[[136 130 133 131 127 153 126 132 127 103 144 137 117 118]
 [114 141 128 116 139 141 137 118 137 117 134 135 116 112]
 [129 106 121 108 122 125 126 122 126 149 106 119 118 108]
 [140 116 129 131 133 140 125 130 122 134 129 120 133 143]
 [118 119 126 130 128 118 147 135 119 105 140 111 128 121]] ==> 130

[[139 129 136 119 131 135]
 [124 133 129 132 119 133]
 [126 124 127 123 132 113]
 [128 127 132 122 122 147]
 [123 127 128 129 130 155]
 [119 127 121 132 133 132]
 [135 112 138 130 128 133]
 [132 116 133 131 109 128]
 [122 140 136 123 128 142]
 [132 122 130 120 136 143]] ==> 129

[[133 131 123 117 146 118]
 [133 132 121 117 146 116]
 [133 133 123 117 146 118]
 [133 133 123 117 146 118]
 [133 132 123 117 146 120]
 [133 133 123 117 146 113]
 [139 132 123 117 151 117]
 [137 132 123 117 147 118]
 [133 133 123 117 146 118]
 [133 132 123 117 146 120]
 [134 132 123 117 146 118]] ==> 131

[[113 108 142 148 148 124 122 124 129 121 130]
 [139 150 149 129 117 124 124 123 128 111 110]
 [126 128 110 110 146 143 149 127 117 122 127]
 [117 124 126 122 122 106 126 149 149 141 124]
 [115 122 127 121 124 108 120 147 149 144 127]] ==> 108

[[125 133 129 144 122 120 129 141 126 125 125 139 146 148]
 [131 127 127 121 125 139 130 125 125 135 127 128 115 107]
 [131 133 131 156 128 150 130 136 130 118 142 123 141 157]
 [133 136 126 130 127 115 127 121 124 125 132 142 123 126]
 [135 123 127 108 122 117 127 125 128 140 119 122 117 111]
 [122 106 123 110 129 128 127 123 131 153 119 114 130 115]
 [125 137 127 122 126 118 135 120 129 121 131 135 124 118]
 [124 144 130 121 129 104 128 131 131 123 120 143 121 121]
 [128 136 128 133 131 108 125 122 134 133 121 142 131 136]
 [120 131 125 144 128 110 133 147 124 136 123 127 149 148]] ==> 133

[[136 149 130 134 130 128 128]
 [128 147 130 130 132 105 130]
 [132 128 130 140 130 128 128]
 [145 136 128 132 134 129 128]
 [140 138 128 134 128 128 129]
 [138 140 130 134 128 127 129]
 [136 142 128 132 130 129 128]
 [143 128 130 130 128 103 132]
 [134 145 130 128 128 128 128]
 [138 128 130 132 130 127 128]
 [134 145 130 132 132 128 129]] ==> 149
---
Input: array([100, 138, 157, 139, 145, 131])
Output: 157, 100

Input: array([133, 114, 126, 124, 130, 156, 150])
Output: 156, 114

Input: array([126, 127, 152, 137])
Output: 152, 126

Input:
array([[153, 136, 115, 152],
       [ 99, 124, 132,  98],
       [110, 127, 120, 112]])
Output: 153, 98

Input: array([113, 113, 121, 128, 135, 102, 126])
Output: 135, 102

Input:
array([[100, 113, 132, 151],
       [134, 145, 158, 130]])
Output: 158, 100
---
[[116 122 121 124 126 113 140 131 109 128]
 [129 128 128 124 139 121 136 123 131 126]
 [128 132 130 129 126 128 125 131 124 126]
 [125 121 123 122 131 117 136 136 131 126]
 [121 119 118 123 133 118 136 123 108 139]
 [137 138 137 135 118 147 113 123 149 110]
 [130 131 129 128 129 130 131 120 135 122]] ==> 109

[[123 127 125 118 126 142 118 124 128 128 125]
 [132 110 128 157 139 143 127 119 123 121 124]
 [111 118 134 131 130 142 130 126 122 128 129]
 [109 152 129 118 118 136 130 119 128 122 124]
 [128 130 130 127 129 135 123 127 122 124 122]
 [124 119 129 123 133 144 116 124 112 127 123]] ==> 128

[[125 139 137 128 141 136 133 154 123 127 143 137 144 119]
 [126 126 122 109 113 129 120 134 119 132 124 128 129 141]
 [129 112 134 132 123 117 139 146 122 146 139 118 138 129]
 [117 121 131 127 136 114 135 141 121 138 135 127 147 125]
 [127 116 129 125 126 108 108 140 121 143 137 118 133 131]
 [126 129 135 129 151 128 152 135 144 131 120 145 119 126]
 [125 126 132 135 134 129 140 129 133 120 138 130 133 125]
 [118 112 145 143 137 116 138 128 129 133 142 125 140 112]
 [119 124 119 131 102 118  99 120 126 136 137 100 119 126]
 [124 130 142 140 142 136 145 149 120 117 128 137 142 120]
 [125 133 147 136 123 143 134 140 120 129 129 127 141 130]] ==> 144

[[144 135 117 133 129 127 127 131 132 119 117 127 133 125]
 [132 111 123 136 126 133 130 131 122 120 118 128 131 130]
 [129 119 120 135 129 132 120 139 120 127 118 133 137 135]
 [129 133 130 129 140 136 116 134 131 129 128 127 126 149]
 [139 137 125 136 136 112 137 131 139 120 138 138 125 128]
 [143 128 114 143 154 117 149 114 138 107 136 137 130 125]
 [137 125 119 130 131 121 125 130 135 117 128 134 132 108]
 [134 138 133 145 134 135 136 140 123 131 144 137 114 152]] ==> 133

[[114 121 117 115 117 119 116 116 118 116]
 [108 113 107 102 107 110 109 110 106 109]
 [132 133 132 131 128 126 126 122 130 126]
 [125 127 126 123 129 123 124 120 122 119]
 [139 137 137 133 132 124 125 124 126 123]
 [124 126 124 120 124 120 120 118 120 118]
 [130 128 132 134 128 135 132 132 132 127]
 [138 135 136 139 136 132 130 126 133 130]
 [140 136 135 139 138 137 136 133 137 136]
 [132 128 130 127 126 128 127 126 130 126]
 [118 124 120 114 122 121 120 116 117 116]
 [122 125 119 114 119 117 120 116 120 120]] ==> 118
---
Q:
[[113 113 119 148 150]
 [112 120 101 145 129]
 [116 125 116 131 123]]
A: 101

Q:
[[108 112 151 128 153]
 [109 117 153 129 155]]
A: 153

Q:
[[149 133 107 156 121]
 [120 115 123 145 107]]
A: 123

Q:
[[148 100 115 129 121]
 [130 119 118 123 126]]
A: 118

Q:
[[124 134 130 127 126]
 [135 147 108 136 115]
 [147  98 134 106 127]]
A: 108

Q:
[[144 128 133 112 128]
 [109 133 150 111 122]]
A: 150

Q:
[[155 138 134 147 141]
 [135 133 133 137 134]]
A: 133
---
[[130 133 127 134]
 [128 130 129 126]
 [135 142 120 151]] out 128

[[135 113 140 148 158 120]
 [127 122 121 119 133 133]] out 135

[[121 101 113 124]
 [124 121 136 123]] out 121

[[125 154 153 143 150]
 [121 150 102 142 133]] out 125

[[133 145 138 141 127 124]
 [133 116 134 126 152 117]
 [133  98 138 127 126 124]] out 133

[[101 112 125 139 158 150 112]
 [157 151 156 154 144 128 151]] out 101

[[127 138 120 124]
 [151 100 126 133]
 [129 104 122 141]] out 151

[[134 113 109 128 130]
 [151 132 130 111 117]] out 134
